B: [162 116  80 148 110  99 109 124]
Q: [ 65 120  80 131 175  98 148 150]
J: [161 118  80 154 119 127 118 121]
G: [162 128  80 122  73 118 121 139]
M: [182 157  80  70 115  70 156 184]
P: [168 101  80 141 102 124 168  57]
Z: [159 183  80 135 151 146 137 110]
U: [159 111  80 135 124  80 130 124]
H: [162 116  80 148 110  79 109 124]
F: [129 120  80 131 175  98 148 150]
places M: [182]
1
places U: [80]
3 6
after: [119]
[127]
[162 116  80 148 110  99 109 124]
B

R: [160 138 112 117 111 136 111  86 138 161 107 138 131 112 124 124]
S: [160 124 112 155 123 136 167  86 138 161 107 131 131  92 124 124]
W: [160 124 112 155 123 136 167  86 138 173 107 131 131  92 124 124]
T: [127 114 126 131 172 116 162 153 115 110 192 110 137 156 112 122]
Y: [ 90 123 150 103  92 126 128 133 148 124 172 123 137 118 129 124]
X: [ 90 123 150 103  92 126 128 133 148 124 172 123 171  87 116 105]
L: [ 91 139 153 117 139 150 143 124 106  91  75 122 151 160 142 141]
after: [87]
[116]
[ 90 123 150 103  92 126 128 133 148 124 172 123 137 118 129 124]
Y
places R: [112]
3 14
places R: [111]
5 7
places L: [139]
2 5

N: [158  97  73 117 130 187 153 190 107 111 116 147  62 143 143 174 103 107
 153  62]
D: [153  65 100 125 101 174 107 182 168 126 100 155 160 100 100  96 145 107
 138  99]
V: [137 115 122 104 130 162 138 158 161 146 138 147 128 147 147 141  99 115
 115 108]
A: [187  97  73 117 187 187 107 190 142 111 124 147 123 143 187 115 125 110
 143  52]
after: [155]
[160]
[187  97  73 117 187 187 107 190 142 111 124 147 123 143 187 115 125 110
 143  52]
A
places V: [162]
6
places N: [153]
7 19
places V: [115]
2 18 19
places N: [73]
3
places A: [187]
1 5 6 15

Tum: [118 136 125 121 118 138 111 159 105  84 152 102 102  95  80 125 130  90
 139  97 139 114 153 134 106 128 107 142 150  69 111 141 100 148 124  95
 117 125 107  95 129 138 135 140 152 136 141 163 130 142 141 130  86 166
 140 158  99 108 158 149 141 148]
derun: [143 155 138  74 140 162 160 148 137 169 126 121 134 132 117 114 108 100
 112 112 146 138 122 142 183 160  92 145 112 145 112 121 102 136 123 126
 165 132 125 151 111 153 111 140 137 169 117 106  99  90 139 147 153  97
 152 114 130 146 139 122 101 106]
Bemal: [143 155 138  74 140 131 160 148 137 169 126 121 134 132 117 114 108 100
 112 112 146 138 122 116 183 160  92 145 112 145 112 107 102 136 123 126
 165 132 125 151 111 153 111 140 137 169  92 106  99 114  75 122 132 121
 102 125 115 127 126  78 139 120]
korol: [143 155 138  73 140 131 160 148 137 169 126 121 134 132 117 114 108 100
 112 112 146 138 122 116 183 160  92 145 112 145 112 107 102 136 123 126
 165 132 125 151 111 153 111 140 137 169  92 106 134 116  99 102 149 110
  96 127 114 122 133  82 146 132]
gavif: [109 101 134 134 115 131 138 139 106 115 133  77 131 150 108 128 149 146
 159 130 107 140 137 121  95 106 168 123 147 115 176 146 122 124 135 132
 104 187 100  74 111 105 142  89 138 104 134 134 134 143 137  90 116 118
 104 148 114 107 128 168 121 138]
ser: [133 115 139 106 136 131 141 178  97 124 149 109 127 131  96  86 108  77
 140  92 141 142 156 153  99 142  93 136 119  87 121 125 115 128 125 101
 119 106 111 139 134 143 117 131 137 125 138 148 123 129 132 159  77 154
 159 161  99 133 144 121 168 163]
Pupag: [143 155  74  74 140 131 160 148 137 169 126 155 134 132 117 114 108 100
 112 112 146 138 122 116 183 160  92 145 112 145 112 107 102 136 123 126
 165 132 125 151 111 153 111 140 137 169  92  74  99  90 139 147 153  97
  74 114 130 146 139 122 101 106]
places Pupag: [74]
3 4 48 55
[118 136 125 121 118 138 111 159 105  84 152 102 102  95  80 125 130  90
 139  97 139 114 153 134 106 128 107 142 150  69 111 141 100 148 124  95
 117 125 107  95 129 138 135 140 152 136 141 163 130 142 141 130  86 166
 140 158  99 108 158 149 141 148]
Tum

